Which row each row swaps with, under one turn or mirror:
das: [ -8  15 -16 -19  -3  19 -14   1   0  27  17  -3   3  32  -1   4 -18  -3
  26 -43  26  21  45 -11 -31 -15  -9  -8 -11  32 -33]
Galo: [-20   6 -14   2  31 -18 -19  11 -10  11  12   1   6  13   9  -2 -15   5
   5 -23  35   7  24  -3 -10  26  10 -19  16   7 -15]
redu: [-11   5   8 -18  35  20   5   5 -17  31  27 -10  -1  30  12  -9  -6   5
  15 -25  18  13  35  -1 -12  30   4 -12 -17  31  -5]
kovav: [ -4  23  -3 -13  -2   8 -33  -1  -3  40  15 -27   4  11   4  -8 -20 -27
  -3 -51  30  16  32 -11  -6  -4  15 -24 -24  23   6]
tego: [  0  -4 -18  -8  13   8 -29 -19  -3  18  36 -17   7  16   8  -7 -39 -12
  24 -29  13  10  44   9 -16  14  17 -20 -12   7 -21]
votur: [ -7  14  -8  -9 -14   2 -27  -3  -4  41   8 -25   3  14  -6   1  -7 -35
   6 -45  23  16  25 -17 -14  -7   3 -24 -14  18   9]
Bozif: [-13   5 -16  -6  28 -14 -28 -12  -4  34  17  -7   0  31   7   1 -24  -9
  19 -27  23  33  49  -9 -11  18   8 -24  28  10  -5]
vob: [-14  11  -1  -6  16  -2 -27 -15 -16  32  -3 -18  10  48   3  12 -17 -11
  20 -32  20  34  33  -9 -37  20   5 -10   4  34 -15]
Beni: [  7   9  -9   2  13   1 -22   1 -15  40  18  -7  11  17  18  -9 -19  -3
  19 -40  27  -3  34  -7 -27  11 -17 -40  20  37 -13]
zas: [ -3  14 -10 -13  -4  10 -40  -4  -4  43   8 -15   1  11 -10   0  -8 -26
  15 -48  16  21  36 -12 -13 -16  11 -21 -21  21   4]
Los: [-24  -4   1 -11   1   8 -28  21 -14  16   2 -27  26  19  16   2 -13 -15
  26  -4  51  13  35   8 -19 -16 -11 -11 -17   9   0]
Miv: [-12  13   6   0  18   4 -28  13 -29  29  20   1  33   2  14   7 -24   8
  32 -40  28  30  20  -2  -9  25   2  -7   0  22 -13]
Famen: [-32   5  -3  -8  14   6 -22  12 -11  13  -2 -25  29   6  26   1 -13  -9
  22  -4  44  22  42  16  -6 -10  -9 -14  -8  13  -6]
mati: [-21  21  -5 -18   6  15 -26  19  -3  17   6 -30  27   9  30  -9 -24 -10
  15  -8  50  13  38  14  -7  -3 -12  -6 -18  18  -7]
datat: [ -1  20  -4 -21  -5   7 -28  -9  -5  39  13 -19   2  14 -10   6 -12 -24
   1 -51  25  23  40  -1  -9 -13  16 -22 -12   9  -8]
sepug: [ -3  10  -5  -8  -5   8 -20   3   0  42  10 -12   6   1  -7 -10  -3 -29
  -2 -51  22  16  26  -6 -11  -8   5 -27 -17  18   6]
tepo: [-15   8   1 -16  12   6 -32  20 -12  18  -5 -20  19  11  23   5 -13 -14
  28   7  45  13  40   9 -11  -7 -16  -9 -19  16  -8]
Zogot: [-16  24 -31  -5  11   0 -27 -12 -11  40  33 -12  -7  20   5  -6 -25  11
  16 -28  32  12  44 -13 -27  17  -1   7  -4  11 -26]
sukul: [-14  13  -1   4  12 -24 -17  -1   5  45  19 -13  -5  24  11   3  -2  -6
  27 -25  27   5  36 -22  -5   2 -13  -5  18   2  -4]
vepaf: [-25  -6   0 -11  24   3 -11  10 -19  29  29  -8  20  21  11 -12 -15  -4
   4 -46  14  34  21   1 -12  15  26  -7  -1  36  -6]
zado: [-18   2   5 -21  10  12 -23  10 -10  14 -16 -21  30  12  13  -6 -22 -22
  28  -4  46  18  34   5  -5   3 -11  -9 -13  16  -6]
dal: [  0  -1   3 -11  18 -11   7   6   8  38  30 -21  11  33   3  15 -12   0
   2 -13  15   3  27  -1 -23  -1   4 -21   4  17 -22]
Gipoz: [-25  -6 -17 -13  28   3 -27   8   1  43  23  -9  14  26  -3  24 -22   7
   8 -31  47  27  33   0 -31  21  12   0   3   6  -6]
neru: [-12  -6   0 -11  25  16   4   1  -4  43  -6  -1   3  23   6   6  -1 -12
  34 -30  35  -1  21 -18 -35   5  14 -19  -2  27  -5]
Sose: [ -7   4  16 -21  33  19   2  10 -11  32  25  -7   0  32  16  -4  -5   1
  14 -19  26  10  29   0 -11  30   2 -17 -20  30  -5]
seken: [ -1  15  -4 -12 -10   2 -29  -7  -5  33   3 -18  10  10  -9  -3 -14 -26
  10 -54  19  20  28  -6 -12  -9  21 -11  -8  12   7]
Guba: [-15 -13  -9  -6  15  -4 -15   2 -15  37  30   6  18   3   4  -5 -16   7
  28 -35  54  20  36 -13   5  24  10 -17  -2  24   1]
gez: [-24   4   2  -6  28   9  -5  15 -21  36   9 -16  17  41   1  13 -17 -11
  44 -38  23  18  39  12 -37  16   9 -10  -8  14   4]
pez: [-10   6  13 -22  35  18   3   6 -10  33  30  -9  -1  31  12  -5 -11   7
  20 -22  25   7  28   0 -14  30   8 -20 -18  28  -5]
Kir: [ -5  16   8  -2  19  -1  -9   3   4  39  17   5  30  30   8   3  -8  -6
  27 -44  17 -12  24  -7   5  11   7 -13 -19   8  -4]
Viv: [-20   3   1 -10  34   5 -48   2   2  17  10 -11  21  35   2  -2 -20   0
  18 -22  32  23  45 -10 -29  30  -1  -2  15  12 -13]
muf: [-13   5 -13 -16   7   6 -35  18  -3  10  -3 -31  26  22  15   3 -20 -18
  24   0  45   4  28   5 -19   0 -12  -2 -21  15  -8]
muzo: [-21   7   3 -16   2   8 -22  25 -12  22  -3 -35  22  13  23   1 -18 -10
  28  -9  53   3  32  11  -6   0 -11 -15 -12   3  -2]
pek: [  2  -7  14  -3   6   3  -6  17 -23  47  14 -22  14  34  11 -16 -38 -15
  18 -34  28   4  25   5 -41   8   1 -22  -2   8  -9]
lozo: [-10  10  12 -17  36  20   2   6  -5  29  25  -9  -4  30  16  -5  -5   8
  15 -20  24   7  32  -3  -6  25   3 -14 -18  30  -6]
rami: [-21  10  -7  -8   4  -1 -27  18 -17  14   0 -25  27   4  12  -4 -20 -16
  15  -1  52  21  38  14 -18   6 -14 -11 -14   8  -7]
dipe: [  0   8  11 -20  33  19   4   8 -11  37  26 -13   1  30  16  -8  -5   5
  13 -17  17  11  30   2 -14  23  -1 -23 -17  32  -7]
pupev: [-29   6 -20   0  20 -10 -20   3 -12  21  21 -12   4  19  26 -10 -14  -4
  -1 -22  41  -1  35  -4 -23   8  -1 -16  23  29 -28]
difif: [-33   8 -21   0  22   3 -14   8   3  44  22  12  -3  20   5   5  -9  -8
  18 -14  31 -11  34  -9 -18  12  12 -23  12  16 -23]
kofel: [-28   5  14 -11  40   9   6   9 -18  40  10  -3  22  21  16  10 -12  -7
  20 -35  21  13  36   2 -23  -7   2  -6   6  18 -31]
lipef: [-17  29 -30  -6  12   5 -30  -8 -12  41  33 -12  -9  21   4  -2 -22  13
  13 -31  33  10  40 -13 -23  18  -2   9  -4  13 -22]
lotav: [  1   4 -10 -14   1   4 -35   1   5  37   9 -20   7  13  -7   1 -12 -28
   9 -46  24   6  14 -18 -10 -11  13 -11 -28  20   8]
vup: [-19  25 -29  -3  19   2 -21 -10 -15  37  30  -9 -10  18  10  -7 -18   9
  13 -26  30   7  45 -14 -19  22  -2   7   0  13 -25]
vel: [ -5  12  -9 -11 -16   8 -33   5  -6  47   9 -33   4  17  -3  -2 -15 -25
  13 -55  23  13  29  -9  -7  -6  11 -21 -11   7   7]
vov: [ -7  19 -10 -14  -6   2 -27   1 -10  55   5 -23   7  11  -7 -12 -13 -30
  11 -44  30  13  33  -9  -9 -13  19 -23 -10  18   8]
Kobob: [-22   6   3 -10   7  12 -24  16  -8  21   4 -29  33  13  15   5 -26 -23
  16   2  40   8  48  14 -12   1  -8 -13 -25  11   2]
ketir: [-17 -14  -8  12   3  17 -27   0  -5  44  10 -23  28  33   0  -6 -31  -7
   9 -24  31  26  36   2 -26   4   2   3   9  41  -2]
fud: [-17  10   6 -13   3  16 -28  21  -5  19   5 -20  24  14  23   1 -23 -19
  25  -3  53  14  38  13  -8   1 -13  -6 -22   9  -4]
daka: [ -9   9  -8  -1   2   5 -29  -4  -9  44   5 -22   2  14   5   0  -8 -31
  -2 -51  17  25  37  -8 -12 -15  13 -26 -10  18   4]
zusum: [ -6   9 -16   2  20  -6 -35  -2 -13  39   6 -19  33  46  11  -2 -29  -3
  25 -29  39  -1  51  -7 -22  24 -15  -3  -6   7  -3]
fov: [-19  14   3 -10  20   1 -10   3 -15  51  16  -6  30  18  29   5 -38   5
  22 -14  45  -9  26  -5 -10   4   9 -21 -20  20 -25]
seda: [-15  26 -29  -2  19   5 -26  -9 -15  40  28 -16  -7  25   9  -6 -28  13
  13 -31  29  15  47 -12 -24  19   1   9  -8  14 -21]
Nos: [-15   1 -27  -4   8  19  -7  20   3  47  30   5  12  32   5  -5  11 -17
  18 -26  42   3  26   4 -15  -2  11  -7 -18  22 -18]
zafed: [ -3 -10 -11 -14  31   2 -28  -1  -3  52  25  -1  -5  20   9  -4 -28  -7
  31 -44  21  19  40   9 -26  14   0 -19   8  38   2]
Gomal: [ -8   6  -8  -4 -15   3 -36   5  -2  38  14 -15   2  18  -2   3  -6 -30
   9 -42  24  18  26 -10  -9 -19  14 -23 -15  10   9]
Mafa: [  1  15  -3  -9 -12   8 -33  -6   0  43  16 -21   1  14  -5  -5 -21 -32
  11 -48  29  12  38 -11 -13 -13   7 -22 -22  13   4]
nid: [-10  11  -8  -4  -6   9 -35  -5   8  49  14 -17  11   6  -4   2 -16 -31
   1 -40  23   7  40 -12  -4 -12   6 -17 -20  11   9]
rozo: [ -1   4 -16   6  -5   5  -2  17 -25  38  21 -11  20  29  15   5  -9 -17
  14 -32  24   5  46  -2 -23  19  -6 -17   2  35 -35]
fet: [ -5   8  13 -23  32  18   2  10 -11  31  28 -11  -1  34  15  -6  -9   6
  15 -16  24   8  28   1 -11  26   0 -16 -20  32  -2]
rebu: [-12 -15 -12 -23  21   4 -22  13  -1  24  -2 -14   8  44  11  -1  -9 -24
  30 -33  38   1  36  -3 -35  18 -13 -18  12  30 -10]
gofub: [ -8  13   4 -10  12   6 -22  31 -11  24  28  -9  21  25  12  13   7 -14
   2 -21  14   3  32 -13  -7  11   4 -25  11  21 -29]
gobu: [-12  21  -7 -14  -8  -6 -30  -1  -4  41  17 -23   2   8   3  -9 -13 -26
  19 -56  20  13  35  -6 -14 -15  10 -21 -20  12  11]
masit: [-12   6   2 -30  14   9 -22  14  -8  24   0 -20  19  15  23   3 -18 -11
  14  -2  54  19  44  22  -9  -7 -14 -11  -8   7  -8]
Lan: [ -9  -5  -9  -1   8 -14 -26   2 -21  31  34 -26  15  38  -9  -8  -8 -10
  15  -5  53  24  38 -17 -12  14  11 -10 -21  18 -15]
gen: [-17  10  -1 -24   4  17 -29  14  -9  18  -1 -19  35  10  17   1 -27 -22
  19  -1  56   9  36  -1 -17   0 -14 -13  -9   6  -9]
pafif: [-28   9  -7 -16   4   5 -19  19 -12  20  -1 -23  29   8  21   1 -17 -17
  29  -3  51  14  27  13 -16  -3 -13  -8 -17  11   3]
namo: [-13   5   4 -17   8   4 -20  17 -10  15 -13 -22  23  12  25  -2 -16 -17
  20  -3  54   4  35  13 -18  -2 -12  -6  -4  11  -1]
nuno: [ -1  15 -16 -10  -7   5 -30  -8  -5  43  -9 -12   4   9  -1  -6 -21 -39
  11 -46  22  11  29 -13  -8 -12  10 -17 -13  15  -5]
rov: [ -9 -15  16  -8  30  24 -28   0  -7  36  20  -8  10  11  29   6 -12 -16
   0 -29  36   1  35  -6 -10  15 -11   3 -12  11 -27]
zonag: [-21 -13   5  -9  23   3 -13  10 -22  48  25 -19  23  33  -7  -8 -22  -2
  15 -10  12  32  38 -16 -22  20   8  -1  -3  25 -12]
kup: [ -9  10 -11 -10  -1  20 -37  -8  10  52  20 -15  27  41   9   2 -22  -6
  12 -36  22  23  39 -15  -6  31   4 -22   3  30  -9]
sene: [-16  -9 -26 -21  30   0 -35  14 -25  42  32 -10  24  12   2 -10 -29   7
  19 -33  39  14  41  -8 -26  -1  15 -17   3  14   3]
gufif: [-10 -10  -9  -6  27   6  -4  12 -16  36  13 -15  23  27  -1 -16 -14   3
  -2 -50  10  15  28  -2 -32  10   0  -4   7  24 -15]
sevod: [-25  13   7 -18   7   5 -30  24  -9  18   0 -29  20  17  29   1  -8 -22
  24 -12  47  15  42  11 -13   3 -20  -9 -15  12   1]
vezez: [ -7   6 -17   0   4 -12 -20  -3 -10  30   3 -18  12  27   8   4 -20  -4
  37  -5  22  34  27 -23 -21  20   8   9   7  11 -17]
Tafid: [-18   8  -3 -13  28  -9  -5  -9   5  40   3  12   7  18  24   2 -12   7
  34 -20  32  10  12  -2 -14 -10   1  -6   4  24 -11]
noso: [-11  -7   0   0  43  11 -28   0   0  36  29 -20   7  24  17   5 -14 -10
  32 -11  35  19  34   0 -25   9  -7 -39   3  28   7]
Nomi: [-20  15  19  -1  23 -12 -23   6 -14  24  23 -11  10  11  12  18 -15  -4
  29 -22  24  11  32  -5 -12  14  -7  -1   4  28 -44]
zubo: [-20  28 -27  -5  18   5 -32  -8 -16  41  29 -10  -5  14   6   0 -20  15
  16 -28  37  15  42 -13 -22  21   1   4  -3   9 -24]
dor: [ -2   1   7 -24  19  -7 -23  11 -13  23  12   8 -10  27  20   8 -26  -2
  21 -13  49  34  33 -15  -3   8  -2 -16 -20  23  -3]
rari: [  4  14  -5 -19 -11  12 -27  -1  -2  44  13 -12  16  11  -2  -3 -24 -36
   7 -40  21  16  25 -16  -9  -9  14 -25 -15  10   4]
nebe: [-26  19   2 -17   3  10 -24  24 -11  25  -6 -27  31  14  15  -5 -10 -20
  24   0  50  14  39  11  -4   1  -6  -9  -5  15  -7]
Rana: [-18  21  -4  14  20   6 -28   3 -10  48  36 -14  16  11  12  20 -13 -11
  26 -33  12  26  24 -10 -23  -7   4   0  -6  13 -30]
gigo: [-16  26 -25  -5  13   3 -26  -7 -10  45  32 -15  -6  24  11  -4 -22  11
  12 -27  31  11  41 -15 -25  22  -4  10   1  11 -28]
Zitez: [-22   6   6  20  10  -4 -15   3  -1  29  12   2   9  12  10  13 -24 -12
  11 -12  39  -3  14   1  -1  -3  24 -21  -1  28 -13]
tabok: [-23  10   6   2  -3   7 -32   9  11  24  19  -1  11  12   3  -2 -16  -2
  27 -36  43  12  19  -7  -9  23   5  -9  18  -8 -13]
zaz: [  0   9   5 -10  35  -8  -8   9  -2  43  18   8   8  21  15 -10 -24  -7
  15 -35   6  -6  23  -5 -26  -9  15 -12  -5  11 -20]
fimo: [-12   2  -2 -15  12 -29 -17   6 -13  28  17  -3  12  15   4   5 -21 -12
  35 -39  20  16  12 -19  -6   2  15   8  -7   6 -22]

sene swaps with gofub
zas swaps with tepo
kup swaps with fov
Los swaps with Gomal
zusum swaps with Kir
Viv swaps with zaz
Galo swaps with gufif
nid swaps with Kobob
Nomi swaps with zafed
vup swaps with redu
dipe swaps with zubo
dor swaps with das
vob swaps with Tafid
masit swaps with datat
noso swaps with Rana
Beni swaps with Miv
vel swaps with muzo

